In the rows, 128 means zero.
Each named move below is a turn or a mirror, shown by a few rows before and after it. Which moves, in which order, take the first row of each later pair to the second? The first pair is answered.
tulof:
[138 106 140 135  99  97 149 126 176 103 112 121 133 119 104 121 136 122
 144 112 162  76 114 155 160 142] |-> [141 105 134 135 101  96 147 126 174 102 117 122 138 119 104 119 138 121
 142 109 162  77 115 151 160 141]
[154 101  83  93 135  92 164 110 119 170 104 132 158 152 116 161 102 141
 174 126 140 117 120 136 164 164] |-> [176  94  66 101 136  90 129 108 113 159 126 131 163 141 113 150 120 123
 157  90 136 113 118 120 158 158]
[143 164 147 146 155 117 140 169 117 120 139 145 129  88 124 127 127 130
 142 132  68 167 152 116 126 125] |-> [142 164 148 145 154 117 140 169 117 120 139 144 128  88 123 127 126 129
 140 132  68 166 150 117 126 124]
[135  93  65 119 108 107 123 121 161 132  94 108 148 154 120 134 126 118
 148 137 184 106 110 159 139 133] |-> [139  90  62 122 108 107 117 121 162 129  97 106 150 150 119 132 130 115
 145 130 182 106 111 155 137 132]
fino:
[148 111  71 102  94 127 113 140 136 128 142 147 142 129 135 137 117  88
 163 125 144 122 130 122 137 107] |-> [120 132 134  95  87 164 137 146 150 117 110 142 123 139 153 147 116 104
 156 161 148 141 137 131 146 105]
[115 140 131 132 173 141 154 120 108 142 133 153 176  74 117 105 136 159
 114 143  77 149 173 121 127 108] |-> [131 124  88 131 162 122 136 117 119 146 140 157 188  74 103 103 137 152
 135 135  93 131 174 126 122 101]
[129 124 141 152 138 126  98 114 133 107 161  97 124 129 135 110 152 127
  86 100 149  99 106 123 114 141] |-> [134 117 123 147 124 123  91 114 158 108 148  98 128 134 126 109 157 129
 107 116 174  93 108 139 111 134]
[124 113 116 107 109 151 101 110 148 134  91  78  87  89 144 126 143 110
 144 146 140 132 119 152 124 135] |-> [115 124 146 113 124 161 115 110 122 131  97  74  82  85 156 126 141 111
 117 138 114 146 116 137 126 144]
ver:
[145 136 162 110 125 145  76 140 162  99 102 141  72 124 111 133 135 122
 108 123 176 154 137 136 143 135] |-> [140 124 126 127 150  99  87 121 150 128 132 122  71 135 105 136 106 146
  90 117 184 114 106 151 124 164]
[112 123 158  75 116 149 158 155 126 133  90  64 143 111 154 165 139 142
 159 132 155 148 117 140 128 121] |-> [106 124 145  90 145 117 169 145 105 153 123  54 142 114 154 165 118 159
 137 119 142 125  94 142 110 146]
[159 128 140 121 116 143 140 153 112 114 123 157 128 101 125 127 154  73
 136 154  92 167 132  90 143  98] |-> [149  92  76 120 102 102 142 129 148 139 111 130 128 132 112 142 135  97
 158 176 158 107 103 139 129 113]
[140 105  88 119 105 138  85 120 148 119 129 106 129 112 134 122 165 111
 111 107 162 129 110 119 133 119] |-> [141 113  90 132 132 122  93 117 123 130 158 104 129 107 136 119 153 119
  88  91 140 126 101 111 124 135]
Pairs:
Each pair is two moves apart.
[148 124 137 116 111 146 103 139 117 104 127 145 124  99 138 117 162  99
 127 100 118 146 145 109 143 104] |-> [143 119 112 134 144 105 119 128  93 128 165 131 123  99 139 118 135 120
  98  85 106 115 118 113 122 136] | ver ver
[137 160 118 140 160 112 174 135  94 152 152 136 149 131 118 122 103 141
 142 151  97 138 136 106 124 149] |-> [166 146 111 129 120 145 116 140 119 114 133 147 157 120 112 107 151 100
 157 123 116 152 160  89 138 110] | ver tulof
[121 134 133 106 126 143 142 116 159 137 124 143 138 138 118 141 126 154
 155 162 155 147 134 145 121 127] |-> [138 132 138 109 118 159 107 118 167 115 133 137 140 129 116 126 154 136
 137 136 160 150 137 131 121 114] | tulof fino
[173 138 103 132 110 120 104 152 172 113 140 161 142 113 110 100 148 133
 176 152 126 149 149 132 114  95] |-> [150 137  92 142 139  85 143 138 160 147 157 148 137 128 111 111 109 169
 165 169 126 121 124 153  99 125] | ver tulof
[109 144 156 137 162 120 164 140  96 134 127 129 130 126 116 145 108 171
 104 159 118 127  93 140 135 149] |-> [156 137 146 134 133 150  91 151 105  90 135 140 144 103 111 121 165 116
  97 103 119 143 115 107 148 111] | ver tulof
[111 137 124 127 126 138 122 128 128 120 117 113 114 143 136 128 139 129
 128 130 142 146 125 131 131 134] |-> [117 132 114 134 131 126 116 124 124 123 128 107 114 142 134 125 140 128
 121 116 141 138 117 128 127 139] | tulof ver
[ 99 115 153 153 151 143 114  91  86 116 165  80 122 140 137 134 106 141
  41 111 126 111  90 142 120 186] |-> [139 129 162 143 132 181  74 121  81  82 165 125 140 103 128 112 148  92
  72  89  90 164 136 104 138 142] | fino ver
[167 147 123 162 144 112  94 146 161 146 130 128 120  94 105 124 190 123
 152 142 143 156 172 133  98 109] |-> [147 137 114 165 154  90 116 128 174 166 128 104 111 115 107 136 168 154
 143 163 168 124 148 157  88 131] | fino ver
[136 142 154 126 119 164  95 131 162 107 119 120 106 116 136 113 143 117
 122 126 160 127 143 122 123 102] |-> [120 136 145 135 136 134 117 116 160 131 132 102  99 131 136 121 119 146
 106 138 174  96 118 141 111 130] | ver fino
[ 94 121 133 100 165 152 172  94  88 163 131 110 141 183 108 163 130 139
 130 143  78 102 146 138 115 158] |-> [120 132 147  91 148 182 149 111  84 138 122 135 152 161 105 151 160 103
 146 126  58 140 177 110 130 128] | fino ver
[149 156 104 121 162 112 175 155  97 164 108 135 161 118  86 118  99 183
 164 173 129 121 146 115  96 131] |-> [186 157 104 127 159 133 125 165  84 133 128 143 171  93  86  97 139 143
 143 120 109 137 161  78 101 114] | ver tulof
[105 125 190 144 149 145 126 144 111 125  96 112  96 113 155 143  99 130
 133 169 116 134 112 106 103  99] |-> [131 103 149 132 118 151  88 148 123 112  78 123 112 106 144 142 126  96
 165 145 134 137 129 101 115  73] | fino ver
[114 140 152 129 139 127 139 129 113 134 125 134 119 135 139 136 123 135
 122 126 121 135 128 129 135 136] |-> [116 132 130 130 142 110 145 128 110 141 132 136 126 136 132 137 113 136
 132 122 122 126 127 132 130 141] | fino tulof
[134 121  84 123  73 124 113 137 118 119 109 120 111 140 141 128 135 131
 149  97 137 117 110 119 138 127] |-> [132 129 110 122  68 141 109 138 123 107 101 118 105 142 146 126 145 128
 137 100 139 125 114 116 141 121] | fino tulof
[120 169 209 147 161 155 147 137 107 110 159 126 117 113 143 121 117 145
  84 133  92 163 119 111 117 134] |-> [125 128 160 115  89 172 114 133 187  97  89 117 123 137 128 131 143 131
 151 166 187 140 128 154 132  97] | tulof ver
[110 121 128 114 121 137 169 128  90 143  97 139 120 133 138 136 114 107
 136 117  96 150 138 108 155 138] |-> [123 103  85 109 105 119 153 125 114 146  92 144 130 135 122 133 116 104
 169 120 124 133 140 121 151 128] | fino fino
[123 113 121 122 121 132 127 121 130 127 119 120 114 139 142 144 118 134
 112 114 147 106 126 142 133 139] |-> [120 130 144 125 133 140 138 128 113 125 124 127 111 132 149 144 115 134
 103 115 119 124 132 130 134 140] | ver tulof
[142 166 117 130 130 105 140 152  70 147 204 145 124 123 149 109 105 162
  99 103  75 124 124 100 118 125] |-> [135 125  53 112  93  83 132 134 129 164 162 126 124 157 137 121  97 176
 146 138 162  76 109 153 118 123] | ver ver
[131 120 110 125 116 146 123 159 115 121 111 158 127 133 116 130 138 100
 141 121 114 148 135 125 132  96] |-> [125 125 123 125 121 152 130 158 107 121 113 157 124 132 121 130 138 100
 131 122 106 151 135 122 133  99] | fino fino
[115 151 195 131 133 153 142 117 207 126 103 118 109 144 131  97 156 135
 101 152 167 147 125 132 137 104] |-> [132 132 142 153 156 107 121  98 189 140 158  98 118 140 122  88 150 142
  67 103 167 106  94 125 112 129] | ver tulof
[106 144 106 128 125  98 137  99 129 129 167 132 118 101  94 119 113 120
  82 106 123  98  72 154  73 153] |-> [108 132 102 104  76 131 121 104 180 110 111 137 119 114  89 126 133 103
 131 136 173 108  92 173  94 122] | ver ver
[126 130 131 127 118 140 106 120 177 125 101 125 118 142 139 125 156 149
 131 148 177 120 113 154 119 116] |-> [132 157 176 132 135 164 108 134 146 110 117 141 117 120 149 117 167 136
 109 131 126 157 129 119 125 111] | ver ver
[104 100  73 131 112 108 129 113 100 153 111 115 149 148 128 146 118 118
 137  95 133  98 112 125 144 132] |-> [ 85 135 136 128 127 138 164 132  79 151  99 135 140 138 142 150 112 122
 136 119  91 141 130 112 157 133] | ver tulof
[128 165 136 118 169 107 140 144  89 140 167 153 147 102 111 129 126 104
 149 128  58 166 147  92 103 109] |-> [126 151  96 104 148  90 146 143 127 155 139 158 156 111  95 137 114 116
 202 170  99 148 149 126 101  99] | fino tulof
[121 157 166 143 135 137 132 121 155 128 138 111 106 129 126 114 123 172
 109 173 145 126 103 140 105 121] |-> [149 143 130 148 128 130  89 117 157 114 161 111 117 115 117  99 147 149
 102 133 152 114 102 127 101 111] | tulof fino
[106 180 199 137 164 143 185 150 106 130 137 158 125 106 139 131 109 141
 138 168  60 182 148 113 131 131] |-> [ 95 146 130 149 174  77 199 122 117 169 157 127 126 133 129 141  73 177
 135 175 105 111 105 153 104 165] | ver ver
[121 130 158 136 127 137 117 123 166 111 131 105 112 134 128 113 131 154
 102 154 172 111 112 140 116 131] |-> [130 130 158 140 130 138 104 124 151 104 147 103 114 126 129 108 141 142
  83 130 160 114 110 123 117 133] | tulof fino
[160 145 134 140 147 113 107 126 118 115 172 142 149  89 104 117 136 127
 122 116  88 141 131  97 125 130] |-> [168 134 100 136 137  96 101 124 147 122 168 141 156  97  90 118 133 134
 150 132 117 123 126 120 117 123] | fino ver
[105 128 120 132 161  99 159 126  98 136 143 116 125 145 150 146 102 134
 124 131 101 129 133 111 127 161] |-> [122 126 136 111 118 149 119 140 126 100 106 133 132 136 148 138 146  95
 149 127 116 163 164  99 148 120] | tulof ver
[134 129 139 126 140 134 137 138  69 121 133 143 137 120 134 137 128 101
 109  78  82 150 138  87 143 134] |-> [157 107  72 122 124 106 113 135  97 128 138 148 155 120 111 131 129  98
 150  76 115 124 136 103 133 123] | fino ver
[127 118 128 130 120 132 123 126  98 123 124 121 131 122 129 133 132 100
 130 107 106 141 141 118 139 128] |-> [118 115 118 121 111 129 135 126 120 129 104 123 131 131 125 139 123 111
 159 138 127 136 143 137 139 124] | fino tulof
[140 132  89 135 127 121 102 143 131 131 176 133 154  98 138 128 123 150
 149 136 124 111 110 163  86 134] |-> [145 131 100 123 105 145  92 150 150 118 148 141 155  98 140 127 139 137
 170 146 134 129 125 164  97 114] | ver ver
[126 149 108 139 137 114 157 128 114 142 140 136 125 115 143 127 117 120
 117 105  91 137 122 116 117 136] |-> [124 130  78 131 118 104 152 120 141 148 117 127 128 130 137 134 114 124
 139 122 132 113 114 141 114 133] | ver ver
[122 107  89  87 127 134 158  99 105 128  56  67 128 153 156 140 116 115
 106 112 151 105  75 132 162 165] |-> [124 135 132  95 152 150 169 110  70 122  76  81 124 134 166 134 118 110
  81  99  98 138  84 100 163 169] | ver tulof
[121 130 121 146 133 136 174 115 121 126  99  89 136 107 135 168 112 146
 113 111  99 150 120 134 120 147] |-> [140 130 115 140 122 149 152 125 120 111  97 104 146  93 130 161 130 122
 130  97  92 167 138 119 129 126] | fino ver
[124 135 180 125 106 158 103 132 138 111  98  91 112 141 147 117 156 114
  84 119 140 136 136 111 137 119] |-> [121 136 167 143 136 128 115 122 115 126 134  85 112 141 146 116 137 130
  56 105 120 119 116 108 123 144] | ver ver
[137 125 123 138 139 122 122 108 109 154 152 108 116 142 142 132 126 141
  92  98 125  89 125 131 103 152] |-> [148 146 152 138 141 145 113 124 100 139 157 127 123 122 144 122 142 127
  97  97  93 124 146 109 107 136] | fino ver
[141 158 132 138 102 136 118 153 146 104 113 160 109 143 127 127 136 149
 168 162 142 145 160 163 156 102] |-> [158 155 113 159 139 111 107 148  85 112 167 159 118 126 133 121 135 133
 121  96  89 141 149 123 149 124] | fino fino
[ 84 128 141 121 137 125 193 139 111 148 104 124  91 153 146 161  91 161
 118 157 106 128 108 130 126 163] |-> [144 121 122 134 123 145 101 144 100 100 144 133 109 117 140 124 156  96
  87  63  89 143 125  72 128 129] | ver tulof
[180 136 110 154 138 121 112 147 148 132 171 152 148  97  94  91 143 128
 156 138 109 148 136 102 119 101] |-> [147 157 158 152 155 135 168 149 131 147 152 156 134 107 109 107 116 152
 151 173  88 166 133 112 127 118] | tulof fino
[148 161 130 141 142  96 133 135 137 156 152 154 130 115 129 135 127 136
 153 138 120 139 123 127 124 157] |-> [146 165 140 137 133 109 128 139 145 148 142 158 131 112 128 135 132 132
 161 146 124 152 131 128 130 146] | fino ver
[152 124 136 138 122 121  78  98 130  94 169 123 134 118 153 110 164 125
 103  84 130 106 108 109 103 141] |-> [129 135 179 121  99 151  94 106 170  85 122 126 120 133 160 118 165 143
 126 141 159 120 113 136 111 129] | fino fino
[118 120 106 128 121  97 137 152 144 170 140 128 154 104  95 120 101 154
 155 164 107  75 133 153 104 138] |-> [124 127 134 111  93 136 124 165 159 144 106 142 154  99  99 118 125 132
 177 172 112 106 158 148 121 109] | ver ver
[ 97 144 152 158 143 152 120 106 167 123 114  73 110 155 125 185 135 169
  90 136 164 108  79 154 129 171] |-> [124 124  92 168 153 118  97  98 146 131 150  75 127 143 114 175 136 155
  92  93 157  89  71 139 118 175] | fino fino
[142 135  86 154 137 121 140 110  70 155 149 163 164 138 102 137 108 131
 170 113  99 115 123 124 113 165] |-> [138 154 113 156 148 131 151 118  69 152 153 173 160 133 105 134 106 141
 169 131  85 131 131 122 109 162] | fino ver
[160 122 138 141 128 151  90 124 127  71 132 150 150 107 131 118 175 100
 140 118 120 172 144  97 121 104] |-> [151  90  70 147 130  96  96  98 154 104 139 123 153 132 119 130 145 130
 151 136 175 108 107 138 101 129] | fino ver
[133  98  84 122 108 111 110 112 138 127 123 105 138 134 130 130 130 116
 119 103 150  98 109 135 122 128] |-> [112 130 137 134 143 114 142 117 112 137 143 102 124 133 147 128 111 141
  80 115 116 108  96 126 115 149] | fino ver
[117 142 157 144 152 155 110 120 125 127 150  79 102 146 142 127 127 132
  63  71 136 102 100 117  97 137] |-> [135 136 148 133 131 174  82 130 127 107 137  92 112 137 138 123 153 101
  79  54 136 120 121 103 111 112] | ver fino
[126 149 145 113 105 143 144 158 135 114 107 169 146 114 129 125 138 132
 162 177 105 156 139 134 126 109] |-> [100 145 145 125 128 115 173 140 126 139 121 141 133 135 135 136 111 165
 134 188 115 125 107 150 113 143] | ver fino
[153 123 111 113 105 118 125 136 142 102 113 108 136 112 136 114 144 119
 141 128 122 125 101 154 134 105] |-> [137 132 120 120 128 103 159 134 127 123 122 106 130 117 142 125 117 143
 134 144 107 120  89 161 128 127] | ver tulof
